In the rows, 128 means zero.
Rows swapped in pairs by one turn or mirror: which row each one swaps with:
The rows were stretched afterwards, more along some directions than others.
K964: [ 95 121 129 111 122 134 108 148  98 158 154 116 138 100 122 125]
K599: [120 122 123 115 156 141 107 122 124 141 134 110 158 106  86 130]
K237: [155 152 162 126 128 131 129 122 145 134 120 125 131 126 106 129]
K644: [ 94 118 122 125 116 136 111 148 109 151 142 120 131 104 133 123]
K705: [136 143 157 121 117 117 111 155  91 149 156 115 134 136  86 136]
K924: [147 153 159 112 125 116 112 149  89 142 148 121 140 147  83 132]
K827: [121 135 146 143 121 110 115 138 108 151 143  99 131 133  98 130]
K20: [101 114 113 157 123 131 129 133 126 149 111 120 125  91 146 124]
K380: [160 151 161 119 131 127 130 124 144 132 122 124 133 131 102 128]
K75: [121 139 153 102 120 128 112 131 110 156 162  92 140 106 102 141]
K640: [122 143 152  99 114 128 110 131 109 152 165  95 131 114 103 138]
K116: [121 123 129 122 164 143 107 121 137 139 136 109 159 103  85 133]
K416: [ 90 117 125 109 130 135 104 140 101 157 154 115 141 102 112 127]
K377: [138 136 152 123 138 119 113 147  97 149 143 123 143 132  89 131]
K373: [124 125 131 107 152 143 106 125 133 144 140 108 157 108  84 139]
K766: [144 151 134 159 153 113 127 128 127 108 109 124 124 141 110 119]
K481: [102 113 105 137 113 135 129 133 122 151 117 118 122  88 151 128]
K383: [ 98 112 107 140 112 135 127 135 118 153 118 116 123  88 153 126]
K198: [ 97 114 108 150 115 134 127 136 123 151 115 118 120  87 151 126]
K941: [ 99 110 110 145 131 131 126 130 123 150 112 119 126  91 146 124]
K204: [162 156 160 117 121 126 130 126 141 132 122 126 127 136 105 127]
K39: [123 142 157  95 119 131 108 129 113 156 167  93 141 111  98 141]
K699: [126 138 147 138 119 113 116 134 116 149 139 100 130 135  99 127]
K647: [132 137 146 131 130 121 110 148  96 149 144 118 133 133  90 135]
K344: [159 156 169 125 117 131 131 126 150 135 126 119 125 131 104 138]
K31: [125 143 156 103 110 130 114 133 114 153 165  94 130 108 107 142]
K57: [ 93 119 119 114 126 126 105 151  87 153 147 120 137 112 121 118]
K453: [108 135 135 123 134 126 112 145 106 140 142 122 134 123 113 124]
K365: [132 138 150 125 128 113 109 152  80 150 148 116 138 140  84 127]
K370: [ 94 105 104 140 119 134 124 136 119 156 122 116 127  80 146 127]
K461: [138 142 125 154 152 110 126 132 117 110 106 129 127 141 118 114]
K690: [160 151 159 122 128 124 133 123 142 130 120 126 128 134 104 128]
K28: [146 149 128 157 161 114 125 127 123 109 104 129 134 146 108 112]
K627: [145 151 130 155 150 110 129 130 116 106 106 128 130 147 110 113]
K243: [ 82 110 117 134 123 126 106 150  93 153 147 117 134 103 122 122]
K106: [136 140 151 133 120 116 115 153  95 150 142 121 131 139  95 127]
K929: [127 130 129 114 163 139 107 120 133 140 131 109 157 115  81 133]
K901: [ 96 128 130 113 116 128 108 152  90 151 154 113 136 114 117 124]
K543: [145 154 155 139 116 108 120 151  92 139 141 122 124 152  94 133]
K6: [160 154 166 124 134 126 128 123 144 134 122 126 133 132  96 129]
K275: [125 135 143 129 125 114 115 136 110 155 141 101 135 134  96 127]
K531: [127 141 149 131 123 110 115 139 105 153 147  98 134 138  89 133]
K235: [ 99 109 103 141 116 135 126 135 122 152 115 117 124  87 151 125]
K928: [157 149 166 123 130 126 129 124 142 136 126 122 134 131  98 130]

Swapped with K380: K235
Swapped with K57: K705
Swapped with K928: K383
Swapped with K964: K106

